Each row is where one point has got to under a steady rotation. How many steps took it there?
The counts run from 0 to 385.
[142 167  99 150 152 140  93 161 107 170 124  95  98  86 100 139  93 126
 112 122 103 137 134 159 118 119 127 165 153 109 106 124  66  83 145 120
 113 132  79 155  93 106 123 151  98 153]  147
[ 88 131  95 150 112 106  90 127  94  95 111 103 146  73 165 139 137 150
 183 154 128 117 166  90 120 121 128 137 101 143 135 138 138 138 170 161
 115 113 111 146 144 108  82 167  88 171]  188
[ 85 169 133  93 153 156  97 104  88  98 137 141 120 156 129 121 117 103
 145 130 181 117 107  74 148 122 146 122 125 108 185 118 156 106 128 101
 112 131 160 171 125 126 138 134 119 158]  84
[159 165 109 113 135 161 145 149  95 193 128 102 132 149 134 177  72 128
 124 131  99 160 134 149 112 108 142 174 137  91 144 151  92 104 134 143
 116  97 136 178 106  93 124 122 134 148]  299
[ 75 112  91 151 125 145 134 125 136  73 108 171  95 117 156 144 148 149
 181 121 133 147 143 137 140  74 124 127 116 106 133 150 131 167 103 185
 109 105 136 127 125 136 111 183  89 115]  287
[118 101 104 109 147 110 173 117 139 144 138 113 123 124 100 139 159 168
 153 150 129 140 124 174 120  93 167 126 120 104 146 152 128 176 193 119
 130 135 131 114 162 110  82 100 189 105]  17
[150 121 122 108 170 128 104 134  80 188 152 104 126 129 140 162  94 144
  62 120 116 117 132 139 146 100 156 185 124 126 101 155  98 101 115 139
 128 125 110 168  94 109 140 152 127 128]  144
[135 144 115 158 111 154 146 129 148 114  75 162  83  80 115 118 115 118
 137 129 145 127 100 176 135 143  99  98 126 132 100 129  91 122  79 123
 130 114  96 109  86 170 180 164 103 144]  52
[173  92 117 103 108 161  82 166 128 119 113  99  96 147 123 117 120 110
 114 133 122 158 162 155 132 152  86 178 128  84 145 101  95  88 109 151
 128 132 127 124 115  85 104  70 126 132]  221
[112  99 189 112 105 145 130 117 131 102 139 143 144 153 128 137 154 141
  62 150 135  67 122  63 121 171 150 144 158 163 134 122 144 102 114 133
 128 106 151 133 133 144 158 129 101 147]  335
[125 179 114 109  97 148 123 144 162 140 124  94 131 126 126 118 141 124
 123 146  95 146 139  75 136  88  83 142 170 129 157  92 102 164 179  84
 141 145 122 104 152 137  78  74 139 133]  275
[124 116  93 173 116  93 127 125 112 147 112 120 134  86  92 135 143 141
 121 158 118 147  98  39 117 156 107 107 143 106 137 111 120 107  97 143
 154 115 132 141 136 107 187 138 162 156]  259
[153 125 124  79  89 164 121 118  80 148 156 130 142 138 106 144  86 135
  91  86 131 148 131 115 128  67 142 186 107 139 141 132  82 130 122 153
 125 120 103 162 109 116 116 122 138 149]  296
[165  97 113 123 126 129 134 100 148  85 139 139 140 166 130 150 144 172
 136  92 127 153 137 127 121 127 151 131 100 159  96 165 170 173 103 159
 144 151 139 132 146 133  74 136 198  95]  368
[128  76 115 105 112 132 117 166 141 150 142  89 113 137 132 137 111 140
  75 134 135 102 133 146 169 129 119 195 140 149 108 100 101 139 106 151
 133 130 137 126 107  95 108  58 128 100]  376
[129 151 152  85 106 162 151 128  69 165 133 124 154 156 171 131  83 106
 123 131  97 143 141 149 119  63  98 145 105 136 154 137 147 119 176 142
 105 132 133 128 144 156 126  90 158 140]  42
[ 88  93 122 145 119 161 111 122 136  52 130 181 107 130 120 110 151 138
 111  99 109 126 136 128 143  77  91 127 130 155  88 134 130 119  86 190
 112 124  98 102 121 143 123 152 116 119]  135
[119 122 173 158 187 102 102 126 147 159 111 133  94 164 115 116 137 134
  99 150 158 137 153  86 171 113 139  95 109 128  99 112 177 105  99 118
 162 147 160 145 165 126 157 108 156 142]  161
[128 172 107  85 102 157 100 138  76 171 119  98 171 130 161 108 105 121
 107 140  86 140 143 132 136  79  87 151 121 153 116 124 111 121 117 130
 126 138 123 134 103 158 174 123 172 129]  44
[136  91 109 114 150  99 151 117 145 143 134  99 131 122 108 140 160 187
 136 132 160 118 122 184 139 102 178 124 100 141 118 147 130 184 159 111
 140 149 123 121 150 132  99 110 198  96]  16
[168 129 159 129 156 149 188  65 136 127  96 200 127 142 125 158 130 140
 121 131 137 154 108 118 113 109 153 129 126 113  95 185 157  99 114 124
 165  98 101 120 156 142 109 153 158 132]  58
[116 123 158 144 181 117 135 112 120 161 125 155 149 149 122 108 148 127
 123 149 151 148 151  94 164  86 128 119  94 140  76 137 187  86  99 124
 156 146 110 135 165 115 140 101 180 128]  314
[124 117 174 104  85 137 182 113 115 147 108 133 145 131  82 111 134 156
 102 159 136 119 122 158  57 147 170 111 166 116 157 137 155 126 161 111
 118 129 129 114 175 160 173 139 149 123]  253
[102  69 180 118 137 166 137  88 123  88 139 185  92 163 140 133 108 116
  98 102 107 130 116 139 130  75 108 145 116 123 133 146 148 105 120 186
 105 107 149 110 147 142 102 122 132 138]  137
[109 115 145 153 109  93 122 148  93  94 134 120 108 119 150 108  96 130
 148 132 101 119 166 126 111  97 134 118 117 163 126 150 159 175 201 170
 102 119 137 116 141 139  70 138  95 123]  191
[117 113 134 136 100  98 165 118  98 166 130 129 161 136  95 132 146 166
  81 154 136 122  94  79  97 141 161 115 157 137 119 128 156 137 107 140
 150 132 131 147 152 137 203 147 171 111]  256
[124 167  86 133 107 127 143 151 134 210 105 120 136 114 153 142 111 140
 117 138 113 154 114 107 162  76  88 132 121 105 136  98  89 174  97 130
 141 125 129 141 100 147 184 129 142 130]  201
[ 62 161 145 151 145 155 122 119 142 106 171 176 111 132  90  88 140  88
 123 124 129 119  97  81 145  93  91 118 143 136 117 123 146  77 132 113
  97 150  78 125 131 114 126 123  98 141]  234
[166  96 140 107 141 154 108 148 127 119 110  98  98 172 117 140 101 115
 112 143  97 165 166 159 124 139  92 174 144  93 139 120 124  87 130 150
 136 117 163 114 126  84  93  67 152 129]  220
[149 160  86 106 101 176 143 174 135 108 133 140 154 125 189 163 165 161
 130 157 141 114 126 137 177 158 108 130 154 157 108 104 127 138  98 120
 125 152  91 138  91 169 155 126 138 111]  127
[129 125 128 148 134 117  80 129 138 113  87 111  71  99 112 115 120 140
 163 110 190 150 142 121 155 154 135  88  76 119 154  71 126 133 114 129
 138 140 134 148 146 128 119  96 150 184]  10
[133 108 123 134 141 120  68 122 143 116  81 100 100 100 110 116 128 147
 152 112 191 125 137 148 154 163 151  96  74 162 119  96 131 146 108 123
 133 137 142 143 135 143 120 105 180 167]  11
[162  87 142 101 125 141 128 175 132 149 130 120 107 146 177 154 121 126
 106 142 141 115 118 201 160 185 127 181 133  80 139 133 124 106 135 138
 107 152 122 148 120 108 123  99 109  93]  224
[121 160 102 154 129 127 151 143 149 205 101 110 124 109 157 155  97 138
 114 157 106 137 100 121 171  95 103 129 127 140 113 112  99 164  88 121
 149 100 145 132  96 162 184 122 146 119]  202
[144 190  91 146 108 126 136 154 141 145  77 125 105 110 114 142 125 147
 137 159 159 161 119  65 136 120 132 115 158 116 138  95  96 178  95 104
 175 104 131 147 105 141 165 138 103 141]  358
[113 145 147 126 156 136  92 136 149 100 126  95  86 120  86 122 121 149
 172 117 103 109 162 179  85 108 157  94 111 122 176 138  91 153 177 131
  93 108 172 129 128 147 103 155 117 156]  92
[136 179 181 167 108 148 163 123 152 155 129 179 129 147 101 116 113 107
 134 107 128 148 107 152  86 166 124 108 125  89 139 144 177  97 143 107
  98 163 105 149 156 137 134 154 110 115]  154
[100 120 171 120 126 153 157 114 175 113 130 150 119 145  96 126 178 128
 104 175  88  86 120  93  90 141 119 132 182  97 166 133 123  98 142 114
 129 104 153  89 155 123 131 130  91 140]  332
[ 88 160  61 140 103 149 153 160 121 125 155 144 161 113 138 117 149 135
 157 148 158 127 100 147 146 142 121 159 132 113 109 148 119 134 121 121
  92 150  67 162  91  95 122 156  73  94]  383
[159 168 116 157 144 131 137 185 137 180 128  93 120 149 115 147  77 140
 116 158 101 143 146 176 103 165 130 149 148 145  84 143 109 106 107 141
 121 108 146 156  84 105 135 132 100 106]  302
[130 166 136 112 183 151  70 123 105 146 149 114 121 121 137 140 151 135
 148 118 120 112 148 129 151 101 132 108  67  99 163 120 113 103 123 127
 106 133 132 176 118 139 152 171 142 178]  242
[132 144 138 172 148  99  87 154 157 131 108 119  97 144  98 120 123 146
 117 113 154 151 147  60 155 140 128  81 104 153 104  90 156 150  75 142
 151 141 159 156 133 134 156 118 140 155]  7
[156 174 143 168  93 133 118 163 143 145 156 147 111 110  73 105 101 123
 113  97 128 137 121 164  93 163 113 119 145 119 112 128 108 114 140 120
  90 169  64 146 104 130 139 164  70 121]  151
